Each row below has a hidden score, from 0 to 20, with 10 about the middle. What is it? The score is a weighted sum of the row's numbers plus the product of two more (or one squared), each taken from its middle value.
[-29  24 -28  17 -31  34 -33 -39  -5  23 -14  -3 -27  31  25  25  22 -15
   2  16  -4  26 -21   4  -1  31  22  18 -19] >> 6
[ 66   0 -28   2 -29 -29 -24  21  63 -12 -38 -13  -1 -18 -58  -9  11  -8
   8  18  56  -6  10  30  54   0  -9  -8 -27] >> 3
[-20 -30  15  -3  33  48  21  -8   1  -7  83  69  37 -11  14   1 -19  26
 -14   4 -25  -8 -18  28 -13 -24 -24 -13  -7] >> 7
[-19  41 -23  37 -25  36 -33  11   2  44  -1 -14 -22  42  37  52  17  -5
   8  13  -5  43   1  -8   3  37  50  38 -23] >> 9
[-23  76 -32  75 -39  32 -32  46   8  72 -23 -34 -16  72  74  67   4 -25
  41  45 -13  73 -26 -30  18  91  63  78 -34] >> 10
[ 75 -35  42 -36  39 -37  49 -39 -27 -38 -37 -12  10 -26 -31 -35 -25  10
 -19 -23 -26 -28  19  -6 -18 -28 -20 -34  42] >> 10
[-20 -26  43   3  48 -35  43  43 -19 -22 118  -2  44 -20  12  -6 -26 -12
   1  15  -2 -23 -22  16 -11 -29 -33 -11  26] >> 11
[-22  90 -27  62 -42 115 -33 -29 -14  83 -32  -3  15  92  99  75  14 -13
  34  19 -27  79 -38 -26  26  72  84  60  -4] >> 11
[ 53 -37  68 -37  64 -46  73 -27 -15 -33  11  11  22 -27  -3 -40 -35  -2
 -18 -26 -18 -32  -2   2   9 -30  -7 -26  48] >> 9
[  3 -24  -4 -23  -5 -18  -9 -17 -16 -30 -11  -7 -30 -37 -45 -29   0   9
  -6 -23  -5 -29   0  16 -20 -25 -18 -33 -18] >> 7
[-21  77 -24  27 -35  73 -33 -52  -4  57 -28 -26   3  72  78  51  12  -4
  59   7  -9  54 -17  -9  37  61  53  48 -11] >> 9
[-39  73 -35  62 -32  59 -35  -1 -16  74 -50 -35 -16  87  94  66  15 -19
  19  36 -25  81   4 -29 -17  81  52  62 -13] >> 10
[-30 -27 -26  -9  13 -40 -13  14  67 -25  67   6  28 -20 -61 -23  24  -1
  19  -1  11 -29  17  31  14 -20 -18 -28 -15] >> 9
[-16   7 -34 -12 -30 -24 -24 -17   6  -7  -4 -23 -22  -8 -20 -13  33  23
  15  -3  22  -9   8 -12  26 -15  15 -17  -4] >> 11
[-31  46 -37  18 -33 -30 -31 -21   8  25 -11 -16 -21  33  11  14  40  -4
  35 -21   0  24 -11  -3  -3  34  35  15 -19] >> 9
[-30 -24  23 -24  17   1   7  -4 -21 -22  60  32   9 -26  -2 -23  -8  17
  -7  -3 -13 -26 -23  23 -14 -35 -43 -28 -22] >> 9
[-16 -34  -8 -30  29 -37  12 -20   3 -34  55   5  58 -38  -1 -36  -5   2
 -36 -20 -16 -31   6   5 -35 -27 -33 -30  -3] >> 10
[  5   9 -30   8 -29   2 -29  -8  16   6   3  -4  -8   7 -44   7   9  11
   4   1  19   6 -10  15  17  12   9   0 -10] >> 10
[ 18 -20 -28 -18 -23 -12 -23   7  -7 -24 -17  10 -15 -28 -54 -25  26  -3
  -4 -30  11 -26  26   3   8 -25  -7 -23  -9] >> 11
[ -8  -2 -26 -11 -32 -34 -27  -5 -13 -11  -7   4 -17 -13 -39 -14  25  14
  14 -26   0  -9   5   7  -6  -5  11 -16  -5] >> 12
[ -8 -32 -20 -25   8 -39 -12 -29  66 -26  21  -5  27 -15 -51 -26  32  -4
  -3  -1  10 -29  -2  32  -6 -18 -28 -37  29] >> 7
[ 37 -35  75 -41  60 -48  70 -34 -25 -33 -17   2  25 -22  19 -35 -23 -14
 -27 -21  -7 -34  -3   4  -9 -30 -24 -33  42] >> 11
[ 64 -21 -18 -19 -24  -2 -16   1  35 -29 -52  43 -13 -31 -26 -33   7   5
   8 -37  36 -29  20   8  45 -35  -4 -30   2] >> 9
[ 20 -47  77 -44  85 -30  83 -37 -11 -38  56  -6  42 -29  13 -31 -39   4
 -28 -24  11 -28 -14  -3 -18 -41 -43 -39  30] >> 9
[-32  97 -36  86 -46  84 -30  44   1 107 -16 -30   4 106 127 101  16 -34
  43  78  -7  98 -31 -41   7 100 105 108 -28] >> 17
[  9 -26   0 -26   0 -17   1 -34  -2 -30  -9  10 -16 -33 -38 -27  -9   8
 -16   9   1 -26  11  -1 -17 -37 -55 -35  21] >> 7
[ 15  52 -37  63 -43  35 -30  56  25  55 -43 -17   4  54  35  57   8 -23
  60  55  27  54 -16 -36  34  52  67  65 -28] >> 12
[-23  -6 -28  -9 -23 -27 -30 -15  17 -13 -16 -12 -12 -13 -40 -17  28   1
  12 -41   2 -15  -1  -7  11 -22  -5 -16 -13] >> 10
[ 43 -25 -12 -28 -25 -11 -16  -3  26 -23 -23  10  -8 -33 -38 -27  17  20
 -14 -17  13 -23  -1  45   2 -24 -21 -27   8] >> 5
[ 70 -44  98 -35  89 -33 103 -26 -24 -32 -10   3  19 -23  37 -32 -57  29
 -25 -45 -10 -33  20  -8 -30 -47 -19 -34  47] >> 8
[-31  52 -36  31 -33  29 -28  -7   4  41 -34  -7   3  47  61  29  -1 -26
   6  29   0  40 -18 -19   8  51  44  38  -2] >> 11
[-23 -19 -23 -20 -21   8 -29 -24  -2 -24   0  47 -15 -28 -49 -20  17  20
 -13 -19   7 -14  22  18 -13 -25 -11 -22  -9] >> 10
[ -1 -22  -8 -30 -16 -29  -3 -27  -8 -33   4  22 -11 -30  -9 -28  37   3
 -22 -36   4 -28  24  11  20 -26 -22 -21   5] >> 11
[-34  50 -34  36 -32  28 -34  14  -4  39  -3  -5 -16  47  45  30  20  -8
  15  29  -1  42   2 -13   0  40  25  34 -21] >> 8
[-30  -6 -28 -13 -20   0 -32 -14 -20 -15  -4  14 -51 -16 -36  -7  -2  10
 -12 -26 -14 -20  11  -7  18  -7 -20 -24 -11] >> 12
[-24  51 -37  44 -40  32 -34  34  32  50 -19  -5 -19  45  45  38  10 -20
   0  20  -1  41 -16  -6  13  43  55  45  -3] >> 10
[ 55 -22  -8 -33 -21 -14  -9 -22   8 -29 -28  24 -26 -29 -36 -33  12  16
   6 -27   6 -30  23  18  30 -34 -11 -34   6] >> 10
[-35  -8 -29  -6 -24  19 -29   0 -37 -15   4  19  10 -14 -32  -8  31 -26
 -11 -10   0 -10   2 -12   3 -15 -22  -4 -26] >> 16
[  0 -17 -26 -18 -24 -27 -26 -11  13 -24 -20  12 -32 -32 -72 -23  21  14
   3 -16  24 -22   2   9   9 -26 -17 -18   1] >> 9
[-24 -21  12  -2  26  54   8  -9  -8  -7  56  54  33  -4 -11   3   7  36
 -26  12  -5  -1  -3  -3   7 -11 -29   1  -2] >> 14
[  3 -26  41 -25  49 -31  41 -24 -29 -26  11  15  14 -26 -10 -33 -22  11
 -11 -32   0 -31   5  25 -11 -26 -24 -31  28] >> 15
[-32  -6 -36  33 -24 -29 -33 105  60   0  11 -13  -2  -4 -50  22   6   0
 -17  52  32  12   0 -21   0   1 -49  17   1] >> 13
[-37 -28  22  -2  36  52  18   9 -10  -7  92  56  44  -7  17   2 -20  39
  -8  39 -14  -8  16   8 -14 -12 -17  -1 -15] >> 13
[ 15  31 -35  32 -39  21 -30  59  45  21 -15  -7   7  20 -12  32  16  -7
  25  34  25  21 -13  -7  24  26  18  32 -16] >> 10
[  8  -8 -26  -6 -29  -3 -29  14  23 -17  -4  -9 -24 -17 -51 -16  22  -5
  -2 -15  40 -12 -12   7   1 -10 -11 -10 -34] >> 8
[  1 -26  10 -23  17 -17  15 -16  15 -26  34  -9 -21 -24 -25 -28  -2  -4
  10 -27  -8 -29   7   7   6 -33 -30 -38   8] >> 11
[-36  67 -39  58 -40  67 -39   7  -4  61 -30  -5  -7  62  62  52   5  -4
  18  43 -11  64 -17 -24   8  57  41  62 -46] >> 7
[-32 -10 -21 -18 -22  -2 -24 -15   5 -22  -2   8 -32 -24 -18 -19   2  16
   9  -7  10 -23  -7  20 -16 -22  -9 -21  -4] >> 5
[ 32 -33  75 -27  65 -52  71 -28 -37 -27  -2 -26   8 -19  20 -33 -28   7
 -16 -53 -11 -27 -11 -15 -32 -28 -41 -23  21] >> 19
[ 35  -6 -22   0 -25 -18 -21  33  10 -14 -44   4  -2 -20 -48  -9   4   0
  -6 -33  27 -15  11  -9  10  -6 -21 -13 -17] >> 16
[ 25 -27  93 -30  36  65  62 -32 -45 -19  -7  98  17 -22  24 -25 -15  68
 -11 -27   8 -21  28  33  -6 -38 -23 -19  35] >> 19
[-32  76 -50  57 -39  51 -32   6 -13  68 -20 -48 -11  82  74  62   0 -28
  23  29 -18  64 -16 -35   2  64  65  63 -36] >> 10
[  5 -27 -30 -33 -17 -39 -20 -40  17 -40   1   5 -11 -25 -39 -35  18  -3
 -27 -24  31 -29  13  14  29 -26 -27 -30 -20] >> 6
[-31   4 -24  46 -22  85 -32  77   0  39   6  32 -20  24  -2  54  16  -8
   2  80  18  43   0  -6 -19  35 -31  44   1] >> 12
[-23  48 -34  41 -30 -27 -29 -15  38  34 -17 -27   5  32  28  29  18  -8
  17   9  -3  30 -16  -9   3  36  42  31 -39] >> 8
[ 29 -40  70 -35  73 -30  77 -23 -28 -33   8  18  43 -26   1 -38 -57  -5
 -18 -20  -2 -30 -13  20 -25 -28 -11 -36  55] >> 11
[-16  -6 -21 -14 -27   0 -29 -29  10 -15   4   3 -18 -12 -10 -16  32   2
 -10 -30   4 -15  -3  12 -14 -10 -17 -16  -9] >> 7
[ 11 -31  56 -29  33 -42  36 -17  -5 -31  13 -20   6 -30  -4 -31 -30  -2
  -1 -22  -5 -33  10   6 -17 -31 -38 -25  33] >> 9
[ 15 -33  38 -36  27 -26  31 -23 -20 -31  27  -6  10 -26 -13 -35 -20   2
 -36 -35 -10 -26   8   8 -15 -25 -25 -20  28] >> 11
[  1 -36  61 -16  49 -36  51  22 -23 -27  49   5  32 -17  15 -33 -28   1
  -1  -8 -17 -27 -15  12 -27 -25 -30 -24  18] >> 11
[-44  59 -40  33 -32  30 -35   4  -8  43   5 -25 -20  52  31  38 -23 -11
   4   3  -4  54 -19  -8  -2  47  44  39 -17] >> 8
[ 60 -41  95 -40  94 -26 105 -14 -25 -35 -10   2  44 -18   9 -31 -56  12
 -28 -38  -9 -27  -4   3 -17 -21 -33 -30  74] >> 12
[-23  -8 -24   3 -28 -38 -33  26  36 -11  -2  -8   0 -17 -24   3  30 -40
  11  -5  21  -8 -10  -1  15 -15 -38  -8   2] >> 11
[  8   5   7 -42 -24 -28 -18 -53 -44 -34 -15  -1  -3 -32 -14 -24  13  29
  17 -37   3 -32   6   2  24 -14   0 -20 -31] >> 14
[-25  77 -40  71 -42  47 -34  34  21  63 -13 -31  17  66  59  69  17 -40
  57  55 -16  72   2 -26  10  66  83  69 -25] >> 18
[ 61 -37  14 -38  16 -23  22 -22  -5 -34 -25   7 -12 -29 -20 -29  -9  -5
  -4 -11   1 -31  22   8  -9 -19 -48 -27  34] >> 13
[-37  26 -29 -11 -24 -32 -29 -22  -7   4 -13 -25 -31  -2   4  -4  12  13
   3  -4   3  -3  -7   1 -11  15 -10  -3 -20] >> 7
[-25  85 -37  95 -42  77 -38  85 -14 101 -22 -24  -1  80  88 100  26 -35
  20  92  -8 100 -15 -20   5  95  73  97 -21] >> 12
[ 16 -38  69 -40  82 -41  81 -39  -8 -37  57 -19  56 -24   5 -28 -34   7
   7  -1 -12 -28 -12   0  -6 -18 -40 -34  41] >> 11
[-38  84 -44  69 -44   8 -34  32   3  70 -35 -66 -20  83  88  66   8 -15
  26  33 -11  72 -37 -38  12  79  66  72 -31] >> 8
[ 49 -31  56 -35  61 -48  66 -43 -12 -31  -2   6  15 -24   5 -34 -34  13
  -3 -24  -2 -35   6   6   7 -24 -27 -43  36] >> 7
[-16  49 -33  65 -29  22 -30  49   7  58 -10 -29 -34  50  34  59   8 -28
   5  59  -2  61   4 -14  17  53  51  59  -8] >> 9
[ -2 -33  62 -46  80 -44  69 -32 -16 -31  74 -11  39 -29  19 -31 -42  -2
 -26 -15 -14 -38   9   3  -4 -25 -33 -28  19] >> 11
[ -9   6 -25  -2 -24  35 -29 -10  -7   8 -12  19 -21   3   3   0  26  18
  11 -24   8   8  10   1  10  -3  34  -1 -21] >> 10
[-25  -2   5  17  -9  36 -23  19  -8  11  10  -8 -28  10 -25  20   9 -31
  -8  11  14  16   9  13   1   6 -18  17 -13] >> 16
[-24 -41  49 -29  59 -13  47 -11 -15 -23  98  17  63 -29   8 -26 -29  32
  -4  11  -5 -31  -3  27 -18 -31 -40 -40  32] >> 11
[ 29 -36  28 -37  16 -37  25 -21 -24 -34 -12  -5 -28 -28 -12 -31 -14   9
   7 -29   3 -33  17   4 -13 -29 -38 -37  26] >> 9
[-27  37 -26  46 -27  77 -32  74  -5  42 -22  10 -14  41  25  51   6 -21
  19  46   6  48  -6 -32   1  24  35  47 -39] >> 11
[-16 -28  32 -33  39 -18  27 -38 -11 -31  32  17  19 -38  12 -31  -4  11
 -11 -20  10 -33   9   7   7 -32 -39 -30   4] >> 9
[-28 -32  16 -23  32 -23  18 -27 -26 -28  53  16  22 -25   5 -23 -16   4
 -33 -17  -5 -30  -7  11 -25 -36 -16 -20   1] >> 11
[ 35 -31  69 -34  67 -49  70  -7 -30 -32  -4  -7  14 -24  21 -44 -26 -22
 -18 -26 -27 -32 -14   6 -33 -31 -11 -32  40] >> 7
[-36  66 -48  39 -39  -8 -37 -25 -14  48 -14 -23 -12  47  54  36   3 -23
 -16  17  -6  39 -22 -22  11  57  56  45 -19] >> 10
[ -7 -38  57 -32  66 -26  61 -22 -24 -31 111  -2  61 -40  36 -32 -25  14
  -7  -5 -24 -38   5  15 -21 -37 -12 -25  38] >> 13
[-32 -13  13   9  -2  12 -11  17   5  -3  10 -21 -14 -11  -6   6 -20   2
 -29  12  -3  -6 -16   8 -16 -12 -21   1 -30] >> 13
[-19  -8 -21 -13 -22   1 -28 -22 -20 -12  -3   9 -12 -18   1 -19   9 -10
  -6 -32  -4 -16  -7  -1   1 -16   3 -16 -18] >> 9
[-24 -20 -21 -27 -21 -16 -29 -20 -15 -26   2   2 -27 -31 -32 -26  26  -5
  15 -29  -1 -35  -1  39  -3 -25 -17 -34 -33] >> 5
[ 58 -37  58 -35  50 -35  53 -38  -6 -30 -15 -13  17 -27 -13 -37 -38 -12
 -10 -26  -1 -31  17   1  -2 -39 -42 -42  26] >> 8
[ 51 -35  75 -39  81 -43  76 -40 -11 -31  -8  13  24 -20  -8 -32 -47   7
  -4 -15  -6 -33  11   7  -1 -33 -24 -26  46] >> 7
[-23  -9 -28 -18 -25   2 -25 -15 -22 -19 -17  -4 -31 -26 -14 -21  26   5
 -15 -32  -8 -19   3  27  -5 -14 -10 -20 -29] >> 7
[-37  93 -41  96 -47  40 -36  82   9  98 -17 -34 -11 100  86 106   9 -27
  34  86  17 102 -14 -30  -4 105  65  94 -29] >> 11
[-40  68 -38  50 -38  31 -40  -1 -13  58  -7 -12  -3  68  44  61  12   0
  21  52  -1  58 -13 -28  -7  64  53  58 -37] >> 11
[-26 -21 -21 -26 -11 -23 -25 -34   9 -33  23  17  -5 -31 -45 -26   6  11
  10 -26  14 -31   7  -9  -2 -39 -18 -30  -6] >> 9
[-32   3 -23  -1 -23  22 -30 -32  -1   1   4   6 -43   9 -18   1  19  25
  -1 -11   3   8 -18  21  -5   7   8  -1 -38] >> 6
[ 55 -31  34 -36   9 -24  26 -13 -12 -30 -18   3  11 -30 -41 -32  12  11
   0 -32  24 -34  18  14 -10 -20 -26 -30  25] >> 14
[-19 -32 -23 -21  18 -46  -3 -25  86 -28  57   8  27 -20 -53 -35  14  12
  14 -20 -13 -29 -12  21   3 -20 -22 -33  16] >> 14
[ 14 -22 -22 -42 -16 -53 -22 -20  -6 -30 -13  -3 -15 -30 -28 -23  15   1
   9 -28  10 -24  20   7  -4 -35  -6 -29  13] >> 9
[-37  39 -35  41 -33  87 -30  16   0  52  -8   3 -24  52  38  41   8   8
   4  36 -25  45  -5 -28   4  45  26  45 -20] >> 18
[-28 -25  11  -2  16  48   2  -7  -4  -6  61  46  25 -15 -22   8 -14   0
 -25  14  -7   0   5   2 -25  -3 -21   0   9] >> 14
[ 57  20 -26  20 -32   2 -24  20  32   9 -60  -2 -15   0 -28   6  20   2
  26   5  27  11 -16  24  15  16  10  15 -18] >> 5
[-29  23 -33   5 -25  17 -31 -29 -15   8  -5 -30 -36   5   9  -4  16  -1
   9  13  -7   0 -26   7  -5  -2  19   8 -15] >> 1
[ 13 -24   9 -31   1 -27   2 -40  -4 -32  11 -12 -15 -34 -27 -29  -9  10
 -12 -26 -10 -39  17  11 -10 -32 -48 -31  12] >> 7
[ 17 -37  36 -29  34 -37  35  -7  11 -30 -14  14  13 -23 -17 -33 -17  -3
  -8 -36  -9 -32   7  10  -6 -37 -19 -29   8] >> 8
[-36  72 -39  63 -35  65 -33  -5  -4  77  -7 -19 -15  91  86  69  17 -25
  16  37 -27  79 -34 -23  -6  80  74  80 -26] >> 8
[-24  -1 -30 -15 -23   2 -27 -27  -5 -10  -8  -7 -22 -18 -20  -9  15   5
 -17 -28  -5 -13 -10  19  11 -15   0 -14  -4] >> 7
[-19  -9 -23 -11 -25 -10 -31 -20 -16 -17   1   2 -46 -20  -8 -21   2  16
  -8 -24  14 -19   6 -12   0  -1  10 -17 -20] >> 10
[-23 -32   7 -23  44  -6  26 -17  10 -27  75  18  66 -28 -10 -30 -13   1
   5 -11  -3 -28   8  -9  -5 -40 -22 -33  18] >> 15
[-45  66 -38  50 -34  34 -34 -15 -10  54 -31 -17 -26  64  51  41  22 -11
  20  20  -6  50  -1 -28  -4  65  64  48 -24] >> 10
[-25 -35 -14 -26  35 -40   8 -34  50 -31  85   1  54 -28 -43 -23   2  11
 -17  -1   0 -31   1  19 -14 -18 -28 -29  -8] >> 9
[-34  87 -31  73 -38  50 -34  30  11  76 -20 -35  -5  85  66  74  -5  -9
  17  59  -8  79 -21 -43  25  74  57  77 -29] >> 9
[-31 -27  -8  64  14  18  -4 127  67  20  54  -9  37  -3 -36  57  16 -16
 -24  97  43  22  18  -1 -19   7 -20  44 -18] >> 14
[-29 -21 -22  -1  12   9  -2   2  60  -8  38  26  32  -9 -34  -8   1  10
  -3  16  18  -8  -9   6 -12 -15 -20  -2  -9] >> 7
[  0  -8 -22 -12 -25  -8 -32  16  17 -12  -8 -20 -23 -11 -36 -14  32  22
   3 -23 -18 -18   1   3  -4 -22   8 -16 -16] >> 8
[-23  60 -33  62 -40  12 -31  31  42  62 -10 -40 -18  66  61  56  -2 -11
  20  67  -9  71 -10 -19   2  75  44  58 -25] >> 11
[-34  61 -33  48 -45  30 -32 -15 -25  51 -11 -29  -9  53  57  35   1  -2
  14  40   8  57 -28 -18   7  58  46  53 -27] >> 11
[-39  55 -46  66 -41  28 -36  45  36  59 -17 -28  -6  61  22  64  17 -15
  -9  60   8  61 -16 -11  11  63  43  62 -20] >> 10
[ 96 -42  86 -37  67 -23  88 -21   9 -37 -20  11  17 -29   5 -35 -52  -5
 -10 -40 -20 -34  32  10   0 -41 -15 -35  64] >> 16
[-22  34 -31  47 -28 -23 -32  54  38  33  -6 -25 -13  28 -23  31   7 -10
  -2  27  12  33  -5 -27  17  32  21  33 -23] >> 14
[-22   7  -9 -36 -27 -35 -32 -40 -21 -24 -10  -8   1 -35 -10 -29  19  -6
   1 -40  -2 -32 -13   7  21 -38 -24 -26 -16] >> 15
[ -8  14   8 -45 -22 -32 -23 -42 -27 -29 -11   9  -4 -39  -1 -26   1 -26
  30 -40   1 -32   0   9  16 -25  -1 -28 -19] >> 8
[-44  85 -36 100 -44  66 -33  79  11 103 -42 -20 -14  93  87 104  -6 -26
  20 127 -10 103 -16 -31   6  97  60 116 -37] >> 9
[-45  80 -44  77 -38  55 -36  40   3  80 -46 -39 -10  88  77  78  11 -16
  27  49 -24  81  -5 -49   9  99  48  90 -39] >> 14
[  7   1  -6 -49 -22 -37 -20 -31 -35 -33  -7  -9 -32 -30 -39 -30   6  13
  23 -34  -5 -28  -2   9  18 -19 -21 -27 -28] >> 7
[ 13  -3 -25  -4 -25 -15 -32  -2  39 -10  -5   2 -39 -15 -64  -2  32  11
   9  15  22 -13  -8 -12  19   4  -6  -3  -9] >> 9
[ 54 -36  43 -36  42 -31  49 -28  -3 -34 -10  -4  18 -25 -22 -33  -5   3
 -20 -23 -12 -28  14  23  14 -32 -21 -33  29] >> 7
[-22  21 -23  12 -31  -5 -27 -14 -15   7  -5  -6 -17  12  -1   7  27  -5
  24   6  -2  11 -14 -13  20  15  12   3 -34] >> 10
[ 91 -35  41 -39  30 -40  45 -24 -22 -29 -14 -14 -19 -27 -40 -36 -15  -4
  -5 -19   3 -39  20   7   4 -35   5 -37  46] >> 10
[-37  18 -31  39 -23  44 -28  39  23  26 -16   8 -40  27  11  34  24 -30
 -19  15   4  28  -5 -21 -18  33  19  38 -26] >> 10
[-35  71 -45  68 -44  54 -33  51  22  71 -35 -30 -21  80  58  70   8 -22
  13  65  -2  73 -16 -22   7  68  61  67 -48] >> 8
[-26  -3 -24 -26 -24 -22 -29 -15 -19 -23  16 -13 -28 -22 -34 -27  17  12
  10 -16  -2 -28   6  18  -1 -32 -13 -31 -16] >> 6
[-24 -29   6 -27  14 -30   5 -25   0 -28  37 -10   5 -34 -24 -30   1  -1
 -18 -28 -27 -28  -2   1 -19 -37 -17 -31 -10] >> 8
[ -4 -36  60 -33  76 -32  72 -55 -32 -33  62   8  75 -35  12 -34 -48  -7
 -38   1 -33 -28  -8  14 -35 -30  -3 -34  13] >> 10
[ 28 -36  76 -38  80 -31  75 -38   5 -29   5  -6  23 -24  13 -33 -46  32
 -32 -19 -18 -31 -15   2 -13 -38 -30 -34  41] >> 6
[-47  64 -36  42 -35  14 -34   1  10  55 -26  -4 -33  69  42  51 -14 -11
   7  11 -11  56 -12 -13  11  59  57  55 -26] >> 8
[-44  38 -43  55 -36  16 -32  68  31  40   1 -25 -33  39  -9  43  19 -34
   2  45  29  42   8 -19   9  44  40  51  -7] >> 12
[-26  -3 -24 -14 -23  -7 -31 -16   3 -12  -4   6 -35 -10 -48 -18  11  19
  -5 -17 -13 -20  13  11  -6 -13 -10 -23 -11] >> 8
[-35  65 -33  70 -38 103 -33  50 -19  83 -38   2 -12  73  66  83  17 -28
  20  68  -8  81  -8 -39   8  76  68  77 -15] >> 18
[-19 -23 -20 -28 -23 -18 -30 -17 -16 -31  -9  13 -23 -30 -49 -29   0  21
   0 -19  15 -29  19  11 -18 -35 -35 -21  -7] >> 11
[-16 -30   5 -22  12 -27   3  -8 -23 -28   8  24  -4 -33 -38 -26  -8  19
  12 -24 -10 -30  18   4 -12 -27 -32 -26   0] >> 11
[  8 -17 -26 -21 -25 -33 -31 -17  17 -30 -41  -1   0 -25 -58 -22   9  -4
  30 -26  16 -20   9   2   1  -5 -26 -21 -17] >> 10
[-25  98 -37  90 -44  78 -28  18  -1  96 -56 -40 -11  91 114  85   6 -33
  56  56 -17  99 -30 -26  26  88  97  86 -32] >> 8
[-38  23 -36  22 -28  28 -35 -19  -6  26   0  14 -25  27  30  22   5   4
  -3  11  11  31  -2  -9 -15  37  25  31 -20] >> 9
[ 14 -11 -17 -46 -25 -51 -23 -31  10 -33 -19  -9  -9 -30 -20 -29  51 -17
  18 -42  -6 -32  11  13  11 -19  -9 -33  -5] >> 12
[-40  93 -47  83 -42  34 -34  37   9  90 -21 -28  -2 100  83  83  16 -50
  33  62  13  88 -49 -30  13  90  54  87 -12] >> 10
[ 32 -38  75 -46 102 -56  95 -20 -20 -34  56 -15  52 -23  21 -43 -49   1
 -29 -16  -8 -25 -10  13 -19 -41 -24 -31  38] >> 5
[-17 -18 -22 -21 -23   1 -30 -20  14 -28  -6  25 -12 -35 -60 -25  32   3
   1 -48  10 -29  -3  24   7 -22 -27 -33   4] >> 11
[-26 -17   3  -9   6  40  -1 -20 -10  -9  11  67  -2 -15 -12   9  -1  10
   3 -27  -5 -10   1 -15 -17 -13 -26   1 -16] >> 12
[-22 -32  12 -35  29 -21  18 -20  -4 -29  69  14  34 -27 -17 -27  -9  12
  -6 -11  11 -22 -12   8  -6 -23 -19 -36   3] >> 11
[ 19 -23 -10 -27 -24 -26 -14  -1  18 -31 -30  11 -40 -31 -39 -24   6  16
  -2 -24  -9 -26   7   4  15 -20 -21 -36 -17] >> 12
[-42  45 -29  29 -34  23 -32  -5   8  38 -14   0  -2  38  37  22   3  -9
  10   5   3  43  -4  -3 -19  38  20  34 -26] >> 10
[-38  58 -35  30 -36  24 -41 -20  -5  47 -25 -33 -21  49  70  34  28 -16
   6   5  -3  43  -5 -28  14  56  56  32 -28] >> 11
[  1 -36  48 -34  70 -25  58 -30 -15 -29  36 -10  40 -30  13 -31 -35  -6
  -4 -28  14 -37  -7  -2 -19 -28  -5 -30  32] >> 10
